In the rows, zero is written as 128.
A state moves one step at a time under one of 6 hidden systems, and each row is a state written as 20 numbers. Each run below is a few steps of one system.
trace 1, Q_337, 11 rows:
[[142 132 108 129 161 192  72  90 114 103 154 146 141 123 134 135 130 111
  110 135]
 [148 155 111 130 118  84 126 141  97 104 128 120  90 156 113 157 190  79
   96 148]
 [101 125 157 140 133  87 158 104 138 138  74 140  91 134 111  82 108 140
  160 157]
 [136 108 170 102 133 179 110  79 156  98 140 160 188  95 123 111 109 128
  143 155]
 [136 136 123 108  91 104 154 128 103  99 185 100 137 109 160 163 193  90
  102 134]
 [ 83 122 134 180 132  89 187 128 136 129 109  86  74 131 162 120  93 134
  124 131]
 [124  75 158 122 164 188  94 102 151 107 101 158 131 132 150 143  63 163
  133 152]
 [179 113 105  83 140 152  89 141  74 112 190 120 112 146 158 140 196 100
  122 146]
 [134 140 128 178 129  73 167 166 107 150 127  87  64 128  93  99 127  61
  131 147]
 [116  81 157 106 123 136 148 104 144 117  59 186 122  85  81 128  42 141
  166 142]
 [155 129  99  83 130 186 111  79  87  99 174 137 160  60 151 123 178 137
  167 119]]
trace 2, Q_755 (11 x 20):
[[122 110 135  92 102 102 125 129 141 123 101 170 123 145  70 142 100 102
  103 140]
 [128 133 127 102 140 132 142 104 136 137 137 153 149 121 125  61 138 171
  146 109]
 [126 174 137 150 140 133 127 132 146 116 162 104 158  96 129 142 146  85
  130 102]
 [ 93 114 147  99  79  74 157 133 135 116 115 132 125 151 133 177 146 127
  111 134]
 [118 128 144 151 152 131 129 116 159 145 123 118 131 174 173  79 120 199
  125 134]
 [166 158 122 145 132 165  60 161 149 140 134 113 169 138 120 175 131  99
  121 119]
 [132  99 110  74  78  76 136 168  99 160 135 131  95 161  97 136 150 105
  123 130]
 [126 110 153 146 169 136 168 125 166 139 154 132 122 138 120  42  69 150
  119 123]
 [152 148 134 108 133 162 114 144 158  97 132 158 190  86 111 191 113 126
  123  77]
 [ 92 132 103 101 111  69 167 166  79 154 128 125  94 141 140 138 189 143
  169  86]
 [ 76 139 162 224 161 126 150 124 179 133 104 108 126 155 126  92  73 119
  111 135]]
trace 3, Q_139, 11 rows:
[[111 127 133 128 135 126  86 133 111 145 133 120 127 175 159 132 178 131
  142 142]
 [153 121 132 149 114 111 135 159 142 159 137 103 120 158 100  98 117 107
  105 151]
 [154  97 143  67 101 123 139 116 148 115 133 156 129 113 105 134 101 132
  115 144]
 [129 135 113  88 148 139 122 118 107 143 161 121 115 102 152 106 145 131
  174  97]
 [134 130 123 180 155 148 140 176 126 133 147 114 135 114 115 141 108  92
  122  93]
 [109  94 145 122 123 118 159 150 117  98  80 177 132 131 117 168 127 152
  135 125]
 [118 142 113 142 142 141  89 100 122 157  92 119 122 132 152  98 134 181
  173 130]
 [136 146 104 168 102 155  73 126 143 143 124 102 143 132  90 152 121  74
  101 147]
 [109 119 116  81  73  66 165 114 113 113 111 144 108 131  98 145 153 114
  101 141]
 [130 170 110 123 154 118 152  79 167 126 144 113 109 112 161  71 105 179
  114 100]
 [120 152 145 140 159 162  83 121 152  83 167 140 170 144 141 175 135  79
   86 119]]
trace 4, Q_740 (11 x 20):
[[169 130 134 111 101  94 151 180 148 145 144 120 142 155 102 122 135 132
  100 121]
 [137 140 153  73 139  95 135 136 173 145 130 129 115 131 125 130  79 132
  140 111]
 [115 100 119  82 125 151 128 150 135 158 159 146 152 110 123 131  96 141
  152  73]
 [156 130 125 141 127 123 155 205 131 138 136 134 151 130  95 139 141 132
  121  84]
 [136 173 154 118 142  84 128 153 179 131  89 141 131 141 108 163 101 127
  137  95]
 [ 94 139 111  90 106 132  88 121 156 164 114 144 163 129 125 147 110 164
  156  70]
 [149 150  89 138  94 128 132 166 144 157 156 111 170 131 104 118 149 142
   95  85]
 [144 185 144 102 113  60 153 136 182 120 134 123 139 140 103 140 127 114
   93 110]
 [ 86 145 141  46 137  97 126 107 165 141 154 146 141 139 154 133 118 159
  148  74]
 [138 114 127 107 130 159 128 174 138 150 200 127 191 145 147 112 148 155
  116  77]
 [169 140 178 105 119  85 147 199 172 125 147 132 166 168 104 154 144 106
  101 122]]
trace 5, Q_740, 11 rows:
[[136 135  88 109 121 121 118 129 123 121  99 142 106 134 130 167 124 167
  102  96]
 [150 176  83 129 147 127  82 133 119 147 141 111 108 149 124 119 149 114
  124  98]
 [105 158 131 128 129 118 112 103 149 118 140 152 151 139  82 103 134  86
  101 122]
 [128 140 147  95 113 111 155 103 138 107 120 156 163 108 117  99 164 155
  138 130]
 [135 145 157 138 135 137 139 125 149 128 163  93 161 104 179 118 147 148
  156 124]
 [ 81 104 164 124 107 118 135 147 149 119 163 114 157 153 154 180 130  97
  112 128]
 [117  86 137 103 116  95 145 166 117 138 119 138 112 190 155 136 145 179
  107 129]
 [185 117 128 113 160 148  95 153 157 154 144 114 105 166 153 113  86 154
  112 136]
 [148  97 126  78 113 135  96 156 125 155 149 137 111 121  81 145  90  64
  139 127]
 [134 104 123 130 133 106 182 166 105 155 109 151 102 106  72  75 109 129
  164 102]
 [154 154 131 164 168 159 148 127 167 106  93 144 139  63 109 129  66 151
  146  92]]
trace 6, Q_2:
[[101 136 128 149 119 103 156 143 104 113 112 130 118 121 127 153 159 120
  139 118]
 [102 130 141 150 152 115 128 117 142 128 101 129 100 155 154 119 102 154
  137 135]
 [135 125 124 136 125 169  72 114 145 124 115 130 153 136 138 163 113 135
  116 139]
 [147 144  98 122  91 110 111 125 105 137 126 117 133 143 111 126 191 123
  115 141]
 [141 145 137 120 140  96 151 113 158 122 148 119 104 138 115  83 109 109
  101 148]
 [124 106 146  85 130 155 141 104 146  95 155 150 149  94 136 149  95 129
  114 121]
 [120 123 124 134 129 138 154 143  89 124 149 125 143 120 158 119 190 153
  156 115]
 [133 127 159 175 165 110 149 176 135 124 126 114 106 159 142 132 127 107
  122 142]
 [122  70 135  98 110 144 113 132 127 131 101 147 113 126 122 172  77 131
  134 147]
 [151 124  79 149 108 168  99 125  96 168 130  98 130 112 134  90 148 161
  159 128]
 [148 174 109 172 141 115 127 147 132 128 140 105 104 120  87 133 125  56
  101 119]]
trace 7, Q_337 (11 x 20):
[[140 161 186  72 162  81 142 120 184 140 145 130 132 147 151  87 120 155
  162 121]
 [ 75 100 185 114 146 146 139 147 159 122 199 152 192 146 123 116 109  87
  119 108]
 [132  67 134 137 106 123 197 201  99 105 150 141 150 146 139 160 158 161
   83 103]
 [154 112 144 163 163 136 148 190 124 173 112  78 108 121 190 131 108 194
  188 109]
 [118  88 117 129 139 196  39 167 126 187 143 121 134 136 119 166  65  91
  171 111]
 [168 102  31 106  84 141 108 166  64 159 137 144  95 134  68 130 154 118
   94  99]
 [203 205  78 164 147  98 146 136 134 156  74 115  77  85  73  79 117 146
  154  94]
 [ 91 202 138 103 141 127  62  87 180 131  74 182 169  87  71 158  89  89
  191  82]
 [ 59 160  78 122  77 123 118  72 102 101 138 177 198 141  98 118 228 137
   99  92]
 [137 207 135 230  98  79 169 108 176 103  82  87 170 154 142 102 192 182
   70 157]
 [ 79 144 211  80 103  84  82  93 240 143  86 119 174 192 185 184  90 170
  135 165]]
trace 8, Q_468, 11 rows:
[[128 115 101 150  94 152 125  94  97 117 150  90 112  85 126 131 137  75
  111 175]
 [148 132 103 146 146 125 160  86 101  79 139 115  69  91 153 126 131 112
   94 156]
 [134 123 140 133 186 159 111  89 113  65 131 146 102 120 177 157 136 126
  122 149]
 [125 100 146 147 154 166 104 132  76  83 140 152 138 130 151 160 187  95
  136 153]
 [154 100 147 188 142 147 153 143  80  99 109 132 108 108 115 108 167  98
  155 184]
 [155  93 150 149 132 164 134  91 118 108  94 122 103  68 130 123  93 112
  166 191]
 [124  91 100 135 115 186 110  87  86 117 146 101 108  58 155 157 107  96
  151 154]
 [131 126  74 187 142 156 138 116  65  92 134 107  69  91 143 151 143  83
  100 133]
 [132 132 118 159 175 134 123  82  89  59  77 158  67 113 143 157 135 121
  116 161]
 [102 113 133 142 166 180  87  71  79  81 109 166 128 114 159 134 169 127
  167 166]
 [117 129 133 205 129 173 112  97  79  93 130 125 149  97 115 117 187  67
  142 187]]
trace 9, Q_468:
[[114 164 138 163 169 140  92 100 146  99  91 142 131 134 149 149 132 139
  138 125]
 [ 89 118 137 117  94 121 104 102 113 114 120 141 155 142 124 155 173 104
  132 159]
 [134 124 130 174 114 124 159 113 108 129 141 102 126 130 133  63 170 134
  121 169]
 [171 146 155 134 127 135 115  94 174 103 122 108 134 105 136 128  98 118
  105 176]
 [131  92 133  59 101 125 125 114 115 117 185 112 120 115 168 158 140 110
  126 145]
 [142 104 126 171 175 149 154 183  95 120 183 111  98 147 160 104 144 115
  100 122]
 [187 111 151 130 165 141 118 164 134  88  84 168 114 128 107 175 105 126
  116 147]
 [124  80 129  71 129 150 114 138  78 148 124 156 111 100 137 134 139 134
  217 123]
 [105 114 108 218 157 180 121 157 101 160 134 107 126 101  97  98  95  84
  157 108]
 [140 129  94 148  83 115 149 104 129  92  45 151 113  63  66 178  87 116
  111 133]
 [ 75 151  86 107 126 124 134  49  96 129 114 119  84  86 182 114 144 172
  184 102]]
trace 10, Q_755, 11 rows:
[[130 103 133 164 128 146 142 120 115 113 100 123 122 107 149 135 128 155
  144 149]
 [142 122 109 149 130 156 100 119 109 135 105 108  99 106 140 147 119 133
  155 137]
 [119 110  91 141 122 145 108 110  95 131 121 122  89 116 121 133 118  98
  129 141]
 [143 118 107 140 135 145 135  93 111 103 116 143 100 112 109 101 119 119
  101 151]
 [151 143 128 115 157 141 124  88 114  89 125 148 113  92 125 122 138 116
  139 143]
 [ 99 123 139 122 140 131 127  93  99  95 140 131 120 106 148 138 160  99
  148 144]
 [112 103 148 159 121 142 148 101 112  93 130 119 129 122 155 126 149 125
  120 180]
 [163 113 139 138 124 151 112 109 126 111 118 110 121 113 163 146 137 144
  134 176]
 [145 100 114 114 129 156  91 125  98 142 145 102  95 122 164 143 129 120
  149 152]
 [141  74 110 142 136 168 128 137  90 122 152 120  92 125 137 121 114 105
  105 149]
 [173  89 123 126 154 157 148 132 106  99 120 155  99  98 122 126 111 138
  118 143]]
trace 11, Q_2 (11 x 20):
[[123 153 174  92 154  86 125 136 146  89 166 165 136 165  93 136 152  42
   99 139]
 [106  62 184  70 108 108 186 106 141 107 121 182 155 126 118  95 117 178
  138 153]
 [172 130 167 156 133 161 146 163 148 145 157  72 174  88 193 122 139 182
  183 124]
 [ 95 107 138 139  98 103 121 199 107 152 160  85 117 149 150 217 144  56
  133 120]
 [ 85  45  91 128 105 118 151 149  99 173 110 135  76 184 116  89  80 169
   89 129]
 [216 145  78 160 175 200  94 148 146 144 118 120 127 100 117 113  62 178
  113  89]
 [139 176  84  85 133 119  72 153  78 129 131 157 114  97  70 183 173  43
  169  76]
 [ 55 132 143 148 147  89 167  95 119 144  96 182 112 151  55  21 127 111
  157 133]
 [141 161 179 179 150 151 152  91 217  79  64 148 194  61 118 140  57 171
  135 124]
 [ 84 187 124  79  60  89  90 102 122 126 108 106 164  95 181 229 205 136
  193  98]
 [ 38 152 149 185 129  77 116 110 148 171 155  81 126 252 169  58 180 129
   92 160]]
trace 12, Q_139:
[[135 108 132 165 106 154 133 127 124 111 111 123 147 102 112 148 123 116
  125 155]
 [121 119 113 121 103 109 135 109 104 126 107 111  94 115 148 144 145 143
  146 146]
 [119 135  95 158 140 142 112 103 135 139 135 102  95 132 143 110  98 126
  105 126]
 [133 122 111 124 129 135 117 119 113  91 134 150 124 145 112 150 146 103
   71 136]
 [140 150 132 113 153  88 145 117 115 110 123 140  92 139 134  97 167 133
  130 132]
 [132 143 159 156 169 147 125 108 169 115 137 124 133 118 126  97  93 105
  124 145]
 [112  93 163 122 114 142 139 124 108  90 146 143 160 117 131 147 159  97
  129 166]
 [142 114 131 143 125 109 171 143 106 145 139  82  99 116 170  92 152 157
  157 146]
 [148  92 133 148 141 168 114 134 148 128 138 109 113 116 152 152  59 126
  105 137]
 [116  75 109  93 127 146 108 136  69 115 134 164  99 143 133 149 156 116
  132 139]
 [171 143  87 166 159 125 145 150  97 152 120 113  74 124 111  61 133 142
  139 112]]

Name the system that made each run.
trace 13 (2 x 20):
[[154 128 131 123  74 134  92 112 166 136  86 136 170 143  95 139 125 147
   98 168]
 [128 155 111  61  79  93  99  90 137 157 142 104 122 126 127 125 154 113
  147 136]]

Q_139
trace 14:
[[147 134 121 143 155 128 143 160 134 133 148 136 115 124  90 111 103  89
  117  93]
 [124 111 154 111 142 125 157 132 127  90  98 184 146 107 105 144 126 132
  147 117]]

Q_139
trace 15:
[[125 144 115 140 146 129 152 129 138 142 123 136 126  88  98  88 100 131
  157  88]
 [115 136 129 151 127 158 125 123 137 100 106 149 168  85 114 172 122 121
  132 103]]

Q_139
trace 16:
[[124 109  85 136 171 174  91 141 105 136  80 157  94 120 126 155  77 163
  152  79]
 [138 174  89 174 159 162  61 139  95 146  80 156 135 135  83 123 161 118
  167 107]]

Q_2
trace 17, 2 rows:
[[130 160 163 152 176 140  63 142 140 128  94 155 137 140  94 151 129  64
  173 135]
 [ 78 101 160 146  78 101 164 121 110 140  99 143 152 118  74  95 149  94
  162 163]]

Q_139
trace 18 (2 x 20):
[[108 140 106 154 120 127 129 114  96 132  73 126 109  90 130 139 146 145
  179 118]
 [ 95 166 126 195 150 127  94 100 139 133  94 107 113 139 140 124 125 108
  141 138]]

Q_2
trace 19:
[[128 117 113 130 123 177  59  86 141 145 161 106 135 151 139 109 110 109
  101 159]
 [193 103  97  89 101 140 119 135 102 109 172 129 121 133 111 130 161 104
   70 149]]

Q_755
trace 20 (2 x 20):
[[132 121 149 139 132 141  70 167 112 127  99 119 137 139 161 222 160 105
  168 142]
 [105  65 116 151 105 120 127 156  63 159 113 121  83 162 110 107 150  99
  148 177]]

Q_468
trace 21:
[[ 78 124 177 150 118  85 150 116 140 101 139 116 126 171 143 139 155  83
   92 174]
 [131  69 142 104  94 130 157 101 147 107 119 123 122 137 173 136  99 193
   86 170]]

Q_2
trace 22, 2 rows:
[[136 121 121  87 117 140 116 112 131 135 186 115 142 132 144 110 138 123
  108 125]
 [139 112 154 107 125 110 163 158 123 119 178 129 132 139 120 108 151  98
  114 132]]

Q_740
trace 23, 2 rows:
[[150 179 157  70 129  65 102 123 193 130 147 116 115 191 123 137 121  99
   81 144]
 [107 112 168  44 138 121  95 131 168 143 192 160 177 209 141 107 143 140
  106 123]]

Q_755
trace 24 (2 x 20):
[[126 161 135 141 161 125 115 104 112  86 130 130 111 111 147 156 165  83
  139 138]
 [ 91  94 164 142 144 133 147 106 105  88 124 150 121 133 140 132 138 104
  124 166]]

Q_468
trace 25, 2 rows:
[[147  92 152 184 150 150 151 158 125 158  87 111 109 115 133  88  92 160
  174 156]
 [161  95 137  85 111 177  68 135 131 146 135 132 149  94 115 174  98 100
  171 141]]

Q_337
